In the rows, zero is written as 128.
Rotation paths and how fast each direction turns (degrees each step):
Each turn is a multiple of 5 degrees from 10 to 175, or 0.
Each row of a path follows its step; steps can be skipped.
Rotation 1:
step 6: [125 137 117 151 130 136 150 136 124 138 124 121 139 120 132 127 132 121
 127 138 128 139 129 125 123 126 129 123 129 128 132 123 117 120 123 112
 139 123 129 128 127 124 133 122 132 134 120 117 130 130 136 130 114 131
 128 120 129 124 143 115 124 125 135 120 128 129 118 119 128 115 121 125
 126 129 129 114 130 147 116 131]
step 7: [142 132 133 140 141 125 118 138 115 119 122 126 126 117 133 129 126 140
 140 139 133 116 128 134 118 126 136 116 122 118 121 140 130 138 133 130
 137 130 119 131 122 143 135 138 136 127 112 136 128 117 133 133 138 122
 135 120 126 121 134 125 128 119 118 123 131 121 142 121 137 139 136 127
 132 126 118 133 123 130 126 122]
step 10: [118 120 119 145 126 121 137 124 120 131 134 142 129 126 128 117 135 133
 127 144 130 123 118 117 118 121 136 124 143 118 123 115 129 130 138 110
 129 127 124 139 120 120 132 132 129 122 121 121 140 139 131 128 127 123
 127 129 135 111 140 137 126 127 124 114 134 133 129 118 125 135 122 122
 122 123 131 137 119 121 134 120]
step 14: [128 135 121 133 122 117 136 119 140 126 118 127 123 120 144 130 136 126
 131 135 127 146 131 121 120 129 111 132 130 130 127 122 128 135 142 113
 126 115 126 143 124 128 127 132 129 138 118 132 132 134 130 132 119 128
 116 150 126 127 126 143 122 122 122 136 126 135 139 119 129 136 135 126
 120 131 122 119 131 140 126 121]
step 15: [135 126 118 136 118 129 143 118 125 116 128 109 125 126 122 133 123 130
 125 130 129 128 134 123 139 132 126 121 121 109 124 134 119 118 131 124
 139 130 136 116 131 142 130 147 123 110 119 118 130 117 123 131 124 128
 119 122 121 123 124 120 137 129 131 119 129 135 134 120 137 127 126 136
 115 123 130 135 126 138 136 135]
step 26: [133 128 132 134 137 122 131 131 126 118 145 123 125 128 124 130 134 130
 129 137 118 128 130 134 124 137 123 137 127 111 132 130 115 143 127 109
 128 127 121 134 126 125 115 133 132 136 114 124 143 128 124 132 116 128
 145 126 130 126 120 137 127 132 132 122 122 124 141 118 142 132 138 136
 134 137 114 131 127 134 142 123]
step 31: [132 138 129 144 127 138 140 117 136 127 132 115 126 134 131 140 144 125
 120 129 135 129 129 124 128 126 131 112 131 118 130 127 115 117 134 120
 127 129 124 134 135 123 131 114 117 138 113 112 118 126 135 115 116 122
 129 138 118 115 128 131 138 128 131 127 130 126 116 126 114 123 116 130
 130 132 126 120 124 132 135 137]
step 33: [120 137 130 135 116 130 117 125 131 122 124 120 134 129 143 120 130 128
 125 135 132 123 129 129 128 125 122 132 131 144 134 123 119 129 135 107
 133 142 131 143 115 133 130 130 119 129 134 140 121 130 125 121 130 131
 119 131 126 132 122 122 117 130 128 120 112 137 140 136 136 121 133 127
 119 129 112 122 116 126 107 127]
step 38: [113 141 133 134 132 127 133 135 127 122 131 118 131 128 125 119 139 138
 134 142 141 121 129 132 129 127 139 133 125 132 137 121 123 125 108 122
 133 134 122 119 122 128 132 122 127 135 117 127 145 126 126 128 137 137
 147 116 122 124 119 118 131 121 115 133 135 125 121 122 129 136 143 125
 117 132 129 138 115 129 134 122]
Speeds:
[128 128 128 129 129 125 124 129 125 130 128 128 133 123 126 131 130 129
 128 127 128 129 129 128 128 128 127 127 129 127 128 129 130 130 129 126
 130 127 127 126 130 128 127 124 123 130 128 130 128 129 126 126 130 125
 128 128 127 129 125 128 130 127 127 128 127 127 127 129 131 126 127 132
 131 130 130 128 127 127 132 129]
80
[124 122 125 127 127 130 130 126 128 125 126 129 128 128 125 127 128 131
 129 129 124 129 128 129 129 125 127 127 128 129 129 132 128 127 129 130
 129 128 129 128 128 128 129 126 126 127 132 127 127 129 127 129 128 126
 127 129 128 129 132 129 130 127 129 130 129 130 133 128 126 129 128 130
 127 127 129 128 125 128 132 126]
55
[128 129 129 127 128 128 130 129 128 130 125 130 125 129 128 128 129 129
 130 128 129 127 129 126 128 130 129 128 129 128 130 130 125 131 128 134
 130 128 127 128 128 130 126 128 127 130 127 130 127 128 130 129 130 129
 127 131 129 130 130 131 129 124 122 127 130 129 127 130 126 126 132 128
 129 128 129 129 126 130 127 131]
160
[127 130 130 131 126 128 131 129 128 128 127 131 125 124 129 126 126 129
 130 127 129 129 129 128 127 122 127 128 128 129 126 125 129 126 128 130
 126 124 129 128 130 126 131 125 124 129 127 129 129 128 129 128 126 127
 130 127 126 129 129 127 128 127 129 128 131 124 125 126 125 129 128 126
 128 128 125 131 127 129 128 130]
100
[129 127 130 124 129 126 127 126 125 128 128 128 125 127 128 131 129 129
 129 125 128 128 124 123 126 126 126 128 128 129 128 129 127 128 130 125
 128 133 128 128 129 127 128 126 130 127 125 127 127 125 130 129 129 127
 132 127 129 127 131 129 127 127 128 129 128 129 127 128 125 130 129 125
 127 131 129 126 128 125 130 129]
120
[132 125 128 129 131 124 125 127 128 131 129 128 129 126 129 126 127 129
 127 131 128 124 127 128 127 126 126 129 127 129 127 129 126 128 128 129
 129 127 126 132 126 128 129 130 125 129 130 127 128 130 133 128 130 127
 129 130 128 130 129 130 129 128 128 126 128 131 129 129 128 130 126 125
 129 128 123 127 131 127 127 126]
110
[128 127 130 126 132 125 130 125 132 130 126 126 130 130 129 127 128 128
 134 129 126 128 130 129 127 128 126 128 129 127 125 127 126 127 129 129
 131 125 130 128 129 124 128 127 128 128 128 128 127 125 125 127 129 125
 128 124 130 126 130 130 126 129 127 131 126 129 126 128 130 127 129 127
 129 128 129 127 129 127 126 127]
140
